50 stands for zero in the data rows.
Here are some points, one per row:
  41  57  60  66  60  49  49  55  66  72  55  51  42  84  56  50  52  52  99  47  22  55  50  43  39  42  28  61  33  54  41  62
  53  60  56  61  44  44  28  70  51  65  31  28  48  22  67  32  39  62  48  56  49  61  48  60  79  34  63  46  35  54  38  74
  62  81  56  33  44  66  41  54  52  25  48  57  39  40  40  63  57  38  43  48  52  56  69  46  36  41  55  48  30  41  66  58
  50  45  48  39  33  49  45  66  51  24  44  43  22  56  37  75  60  26  57  36  52  54  00  89  46  47  49  68  37  48  49  38
  41  41  44  39  88  51  62  45  64  60  46  32  40  49  43  49  21  50  38  42  54  62  68  53  56  65  30  60  28  78  59  54
  52  52  45  44  43  48  47  41  52  63  43  40  59  59  59  62  60  63  42  46  41  40  60  44  55  24  66  53  37  66  60  51
  40  62  50  44  77  50  38  49  85  68  75  49  51  39  53  54  68  65  58  53  55  33  27  65  53  59  47  58  59  27  40  68
  51  53  48  40  59  43  61  63  41  65  43  45  67  52  61  68  63  63  54  00  58  37  56  51  47  48  53  16  52  44  46  79
  40  68  59  31  42  71  46  63  54  42  55  81  47  62  52  80  50  38  31  49  53  30  46  49  59  58  37  38  61  57  34  54
  53  21  32  52  40  66  50  80  54  64  51  60  36  63  37  58  62  27  39  44  26  53  58  31  62  28  67  54  63  49  29  31
  42  55  57  38  53  59  52  56  80  52  45  55  52  36  42  61  47  34  41  61  13  40  51  40  55  55  47  16  45  54  48  50
  53  42  72  51  61  53  54  43  38  56  39  51  47  68  54  44  41  57  50  51  49  66  00  28  49  46  68  46  55  24  27  36
  51  62  43  53  54  61  99  39  49  48  62  43  53  30  57  46  36  38  50  63  38  65  55  75  52  37  60  37  34  49  57  54
  49  56  62  68  52  41  49  48  26  51  42  41  38  33  47  74  47  70  64  43  46  47  44  78  47  48  59  45  47  63  39  50
  62  52  48  84  48  68  53  52  36  24  77  56  63  57  40  37  45  58  68  43  58  44  70  36  41  55  71  42  60  53  45  73
  29  60  66  56  45  69  53  27  44  50  52  66  57  44  42  43  32  58  53  28  02  59  57  49  60  29  37  60  54  50  50  46
  40  51  48  38  50  37  48  62  46  53  46  41  49  77  38  54  55  39  50  51  47  55  62  60  55  48  00  45  56  43  52  22
  56  43  56  46  29  68  52  60  57  60  59  69  55  67  68  60  53  53  45  69  65  45  56  56  64  67  72  37  53  84  51  36
  65  50  46  65  29  66  47  47  57  36  55  61  51  33  61  25  47  59  48  33  54  49  50  19  40  64  51  58  39  55  34  32
  42  71  40  43  22  55  38  57  58  37  44  50  65  49  38  50  45  43  52  39  54  45  38  48  55  45  42  97  55  59  70  88
  62  81  58  43  55  29  48  53  51  56  49  34  55  32  54  56  50  52  43  66  52  16  49  52  54  42  63  45  50  78  59  47
  75  45  39  52  53  35  40  39  60  56  39  57  43  54  67  54  41  41  52  57  61  42  60  73  58  22  28  38  48  66  49  46
  78  46  71  70  37  45  57  36  88  53  35  53  68  50  48  67  38  61  48  55  55  67  69  62  23  36  66  21  40  35  54  51
  56  72  39  47  39  42  25  54  52  82  56  54  57  56  63  46  29  56  26  56  69  44  44  38  44  57  55  56  52  35  38  72
  84  55  48  64  48  33  38  04  49  34  66  50  54  46  61  62  60  49  06  48  38  51  49  45  45  52  20  46  49  46  47  44
  42  46  00  33  62  36  66  29  52  40  60  57  66  48  56  37  54  50  65  41  48  48  51  49  41  66  52  36  20  75  44  55
  56  58  55  58  78  52  60  30  99  48  36  50  47  56  52  45  59  36  40  54  38  57  26  55  51  74  37  62  82  54  67  60
  72  41  19  27  44  88  46  62  48  46  54  49  59  44  78  47  47  51  56  52  34  95  50  80  43  38  59  41  84  55  31  50
  55  30  65  23  32  83  39  47  59  38  40  52  51  49  41  54  53  67  49  31  48  67  48  36  33  64  37  43  54  72  39  63
  60  57  52  32  37  53  49  00  52  86  37  48  44  56  55  22  72  38  65  64  78  56  61  79  37  55  64  53  47  43  56  51
  51  62  38  52  48  62  52  54  51  63  57  71  42  51  43  24  80  59  68  56  36  34  40  59  62  74  40  21  50  53  54  21
  22  47  31  49  47  68  45  55  29  46  42  47  26  50  52  60  56  59  49  58  39  73  56  40  42  56  43  56  47  30  37  42
  41  39  49  40  54  53  71  55  54  32  42  57  41  44  52  51  29  45  56  44  51  42  47  40  48  21  49  54  41  32  51  55
  59  43  42  33  43  24  47  70  33  35  54  45  54  35  56  51  88  57  45  47  48  66  32  35  57  57  35  34  49  47  43  57
  51  58  48  45  52  50  23  79  55  46  38  42  36  67  48  00  35  47  23  50  45  52  59  32  18  42  50  57  50  57  30  45
  33  54  74  52  49  72  58  45  61  51  53  50  68  32  56  36  51  38  57  62  51  58  49  34  49  54  60  43  54  49  39  45
  40  21  41  38  34  44  58  57  46  55  65  35  67  42  16  05  53  49  41  47  47  45  47  72  44  40  57  31  55  58  76  36
  35  45  60  33  46  50  48  46  60  63  40  63  30  50  42  54  48  39  58  38  77  28  42  44  44  29  67  71  55  50  38  26
  46  43  37  56  64  52  76  53  35  65  66  60  52  56  57  67  41  38  54  56  54  58  18  48  52  60  41  44  49  41  46  73
  42  37  69  65  44  55  53  51  17  67  53  61  56  34  76  33  42  70  30  68  56  43  46  79  45  41  51  41  62  28  85  58
  56  34  72  53  53  44  64  50  36  43  57  65  25  41  43  53  33  65  74  45  62  74  48  11  63  46  40  44  83  73  71  62
  65  32  54  45  99  67  51  45  54  24  52  65  49  50  37  44  77  51  28  46  51  46  53  58  50  15  38  62  57  58  39  43
  71  39  56  55  53  53  50  57  50  49  31  25  31  58  53  41  80  40  61  45  41  39  51  48  62  45  45  53  47  39  47  48
  60  48  44  63  66  41  77  30  33  55  50  70  43  53  61  50  51  42  43  56  65  29  51  42  45  43  54  50  48  39  47  51
  41  46  61  54  54  53  46  70  55  60  47  56  93  33  40  51  48  36  60  62  69  67  47  38  82  38  23  62  51  60  61  58
  36  53  21  41  56  39  28  46  57  50  60  74  42  13  52  53  39  61  63  43  57  47  53  47  48  53  48  70  72  31  46  30
  46  44  41  42  47  71  61  51  47  78  37  57  46  57  63  68  57  58  54  64  46  49  66  61  44  51  73  61  52  47  53  81
  57  34  57  40  69  17  53  57  47  53  47  57  73  57  58  41  43  61  52  65  56  47  48  54  21  55  42  54  51  69  35  55
  48  00  11  91  40  54  28  47  61  48  32  60  43  43  45  38  30  29  55  56  56  33  48  58  56  53  42  36  39  45  77  66
  38  56  45  23  53  20  47  45  58  32  74  46  25  77  32  66  37  60  39  64  38  42  61  62  35  54  83  36  93  56  57  71
  52  24  46  36  62  55  44  54  50  56  42  48  46  56  29  58  43  55  41  34  66  56  73  39  44  44  44  44  60  34  49  61
  43  50  50  48  47  34  52  67  54  07  53  54  54  45  50  60  42  46  54  47  58  53  51  53  18  52  60  62  34  42  34  35
  73  46  46  69  42  65  44  64  47  57  88  31  40  53  51  49  65  45  50  49  57  63  42  51  39  65  55  77  49  59  63  60
  48  29  59  42  58  57  45  42  32  67  63  47  57  46  55  54  65  52  57  64  52  17  47  61  50  54  58  51  51  60  55  56
  43  53  44  63  64  44  40  33  43  40  51  43  57  66  42  57  34  43  45  43  54  51  37  49  62  45  61  44  45  26  57  19
  36  55  28  43  34  10  72  56  58  34  46  61  51  53  47  44  61  49  50  35  64  70  48  41  67  42  52  47  62  47  43  53
  60  50  55  64  56  46  49  46  32  64  33  58  54  26  00  49  46  56  47  61  70  61  48  56  53  67  57  52  44  59  17  56
  50  59  70  46  53  56  50  47  57  39  70  47  37  57  38  29  52  49  56  39  53  64  55  46  58  48  63  55  50  48  61  62
  31  57  50  99  50  41  50  57  53  48  27  49  56  45  53  79  48  34  58  50  37  55  59  54  33  53  63  53  74  73  50  51
  44  35  57  23  30  18  64  29  37  64  60  80  47  35  49  34  56  33  52  54  12  65  57  38  35  47  78  54  29  61  77  53
  16  44  38  70  56  59  37  35  48  18  38  29  44  49  50  49  53  66  49  67  43  36  62  56  56  78  69  51  38  49  38  43
  49  52  53  56  48  32  54  60  43  69  47  27  36  42  57  51  31  44  43  53  22  24  33  43  28  57  37  45  58  67  49  53
  36  38  48  51  21  48  58  24  51  49  49  43  68  51  49  69  69  81  31  59  33  40  55  47  68  43  38  83  51  64  39  40
  53  52  34  55  50  62  62  63  59  48  68  53  52  46  50  38  47  49  65  46  58  31  55  51  46  42  37  52  40  48  59  37
  71  50  67  49  66  60  36  49  44  53  55  45  56  54  46  61  16  61  53  27  28  39  46  45  59  62  44  58  36  64  31  32
  57  63  52  54  24  56  99  60  60  51  47  30  37  59  52  42  37  51  29  51  66  34  52  47  62  69  37  60  60  30  21  43
  70  85  30  54  49  52  46  73  35  52  52  57  70  71  41  55  37  93  52  85  35  44  41  52  50  35  39  50  52  46  59  53
  48  49  62  46  71  45  47  44  47  64  52  39  57  54  77  45  61  49  61  56  74  76  53  57  29  46  40  62  46  71  34  29
  46  29  64  50  48  40  55  73  74  39  45  32  77  57  58  52  61  80  48  43  45  44  51  69  73  56  70  70  48  38  56  37
  37  45  63  58  51  45  46  34  50  34  46  43  42  47  56  45  85  56  49  61  55  28  44  40  61  26  47  54  57  42  40  86
  47  49  58  44  52  56  46  44  58  51  30  49  57  43  51  51  53  52  35  45  48  56  41  49  45  59  56  49  22  36  59  61
  20  44  67  58  42  48  26  56  81  56  99  41  15  49  45  54  33  47  39  25  63  60  59  56  72  46  59  39  29  50  37  32
  50  59  41  63  46  41  43  46  47  49  59  47  56  58  42  59  64  25  39  39  56  59  64  40  44  49  57  66  55  44  36  61
  56  42  63  44  77  37  50  74  41  43  48  72  57  48  58  49  55  12  39  63  36  63  56  55  57  74  53  58  34  53  63  61
  62  53  50  44  55  47  41  38  48  46  35  71  39  45  48  45  38  71  50  37  43  43  28  35  57  53  42  53  48  28  52  37
  71  50  51  46  62  61  43  55  30  48  55  57  54  62  63  38  40  49  48  42  49  39  56  71  65  76  56  64  35  46  59  51
  74  45  31  39  62  49  51  63  62  54  43  39  44  40  59  83  59  56  53  74  46  47  56  26  67  58  81  65  33  41  59  31
  33  54  63  26  59  86  48  47  24  32  52  15  45  46  57  68  35  35  57  80  68  43  49  31  42  46  35  54  44  56  58  55
  39  76  38  62  67  41  50  54  38  54  48  42  32  39  52  25  84  47  49  46  39  57  53  26  49  37  56  36  56  59  57  44
  57  44  66  53  44  37  32  49  64  29  46  52  67  70  72  50  49  42  67  66  58  53  53  31  49  54  53  37  40  40  67  44
Along one direction, these points spread out more than along any other. Take the direction at right angles to it along which they spread out most. Go by this last direction. For each point below, how far along it does it lie, from 0 to 99? 50 is the average, and the first point above lies past it. One standard deviation of the points above along it is 16.
  92  61  42  46  42  45  46  45  49  45  46  40  37  43  51  59  43  36  64  58  65  47  50  48  45  44  45  42  52  42  55  38 54
  47  72  57  56  50  51  47  46  39  33  48  41  92  64  38  30  38  14  65  28  41  27  57  43  51  49  61  46  67  52  50  36 40
  43  77  43  73  71  58  59  70  38  68  34  53  44  35  59  56  58  59  30  32  84  73  56  64  53  62  48  64  48  55  68  26 62
  53  40  62  43  40  34  46  59  54  67  56  36  55  07  60  58  42  50  70  54  44  37  68  35  29  71  37  52  83  19  52  42 55
  22  59  35  51  41  54  49  47  54  60  46  36  46  90  38  68  47  73  21  58  68  52  36  17  44  56  45  34  37  44  69  51 66
  60  57  57  56  34  41  50  48  64  56  63  34  48  59  37  46  58  68  73  78  50  58  60  73  38  51  45  43  38  41  57  70 56
  25  57  75  51  31  49  54  49  48  29  31  73  46  50  69  32  40  65  50  39  59  43  43  69  37  61  45  48  56  71  66  53 45
  55  54  52  58  48  62  54  56  27  53  55  68  44  65  32  60  72  46  53  32  56  50  53  47  56  39  48  52  44  54  77  24 37
  58  54  55  36  54  37  45  31  37  43  23  48  37  66  42  48  34  48  68  36  40  61  71  47  99  63  55  52  71  44  40  61 51
  47  50  36  44  28  47  32  18  40  63  66  23  75  49  57  43  41  38  49  57  53  61  26  55  63  43  57  28  58  49  45  47 47
  35  50  53  41  47  54  40  50  29  47  41  44  57  47  49  61  57  49  46  56  48  53  76  64  39  42  41  44  58  38  53  42 50
  41  52  67  58  38  38  39  56  37  48  56  78  45  62  66  45  54  34  55  67  50  56  77  67  61  56  22  42  41  37  36  53 47
